One turn sends every row of this set to another row. A few are shown first. Where does it send the rows asked after them?
bapot: [10  6  8 -8 10  0  2 -4 -4 -4  0 -4 11 11 -5  1]
luga: [ -1   5   2  -7 -12  -5   5   0  16   4  -5   1  12 -20  -4  -5]
fad: [  1  -7   6  -2  -7   5   8   1  -1   7  -5   6  15 -24  -6  -1]
Zol: [  2  -8  -2   2  -4   8  15   2  -4   5  -5  -2 -18 -13  -4  -6]
rebal: [ -1   2   4  -5   7   8   6  -1 -17  -3   1  -8 -11  -4 -10  -3]
somep: [  6   5  -1   4 -18   4   8   3  12   5   2   3  -2   9   6  -4]
posi: [  6   0   5  -5 -12   4   8   0 -12   2  -5  -4 -14 -14  -6  -8]
Risag: [ 5  6  3 -7  8 -6  3 -5 -6 -1  3 -7  9 17 -2  1]
mas: [  4  -4   3  -2  -9  10  13   2  -7   1  -6  -2 -15 -14  -8  -7]
mel: [  0  -1   3  -3  11  10   7   0 -15  -3   2  -6 -12  -5  -9  -3]
Zatel: [13  4 11 -5 12  8  5  1  0 -3  3 -2 11  9 -6  2]
Niveg: [  5  -1   2  -1  11 -10   4  -5   3   3  10   0  10 -16  -1  16]
Vosuz: [ -6   4  -4  -4 -14 -13   5  -1  13  11   2  -4   9 -13   5  -5]
mide: [ -3  -3  -5  -1  10 -10   8  -8   5  -3   2   1   9 -10  -9  15]
reme: [ -6   0  -5   1 -11  -8   9   2  18  13   4  -3   8 -14   5  -3]
Gure: [  1  14  18 -10   6  -9   0  -3   1   6   8  -9   9   2  -4  -6]
lag: [ -3  -1  -2   1  -8  -2  10   4  21  10   2   0   8 -18   3  -3]
Gome: [ -1  -2   2   0  13  10   8   1 -14   1   5  -8 -13  -5  -5  -2]
mitud: [ -1  11  21  -9   2   3   4  -1   6  -1   5  -6   9   2 -13  -6]
dufal: [ -3 -11   2   4  -7   8  13   3   3  13   1   5  11 -20  -2   0]
resul: [ -7   2   3   0  19 -10   9  -3  10  10   5  -7   2   5  -1  -4]
sotir: [  3   5  -7   2 -15  -3   7  -3  11   2  -6   4  -1  11   4  -4]
naf: [ -6   5  14  -4   8   8  11   1  14  -1   3  -3   6   4 -15  -5]
beb: [ -3   1   2  -3   5   5   6  -1 -19   3   8 -11 -12  -1  -3  -3]
fite: [ -9   1   3  -1 -12   0  10  -5   4  -4  13  -4  10  -1 -13  13]
Ruvi: [ -4   6   0  -8 -15 -12   3  -2  12   6  -2  -2  12 -16   0  -5]
Seli: [  8   6  -8  -1  -7  -7   5  -5   9  -1 -13   6   0   5   4  -4]
pez: [ -3   2   4  -6   4   5   5  -2 -19  -2   4 -10 -11  -1  -7  -4]
zipi: [ -2   9   9  -6  14 -15   2  -4   3  11   8 -10   6   3   2  -5]
paru: [ 1  2  0 -1  8 -3  7 -3 -2  3  7 -8  6 20  0  2]
lelo: [ -1   1   1  -2  -9   0   8   2  20   5  -3   2  10 -21  -1  -4]
fut: [ -2   3  10  -1 -10   0   6  -2   2   3  21  -6  11  -6  -5  14]
nefan: [ 3 -1  2  1 10  6 10  1  3  4 10 -6  6 18  0  3]
tila: [ -7  -4  -3  -4 -14 -11   6  -6  -9  11  -4   0  14 -14  -1  -2]
Kap: [ -9 -12  -3   6 -10   2  13   2   1  18   4   1  10 -13   2  -1]
ture: [  5   0   3  -5 -12  -2   7  -1 -15   6  -2  -7 -14 -12  -1  -8]
lonop: [ -1  -1   2   0  10   7   7   1 -16   4   8 -10 -14  -2  -3  -2]
ket: [20  7  4  1 -4  0  2  2 11  5 -3  7  0 -5 10 -3]
Tofe: [  3  -3  -3  -2  -7  -5   8  -1 -13  10  -1  -7 -17 -11   3  -7]
Zake: [  6   2   9  -1   1  -5   3  -2   1   6  19  -4  11 -13   1  15]
lela: [-9  0  5  1 16  2 13 -1 16  5  3 -4  3  6 -9 -4]
vel: [ 8  1  8  0 12 11  9  3  5  1  8 -3  8 12 -4  2]
zagu: [-10  -3  -5  -1  -2  -4  11  -9   6  -6   4  -1  10  -2 -14  14]
vugit: [ 15   6   5   4 -12   5   5   5  11   8   3   4  -1   1  10  -3]
tumo: [-11  -8  -6   2 -13  -7  10  -3  -5  17   1  -1  11 -10   2  -1]
Dipiz: [ -1  -3   2  -6 -10  -4   4  -4  -7   7  -8   4  16 -20  -5  -3]
rus: [  1  -8  -5   2  -3   0  13   1  -8  10  -2  -5 -18 -11   1  -6]
baf: [ 17   6  -3  -1  -1  -5   2  -2   9   1 -11   7   1  -2   7  -3]

fite -> zagu
Zatel -> vel
Now these:
lonop -> beb
mas -> Zol
lelo -> lag
mitud -> naf
Kap -> tumo
Seli -> baf

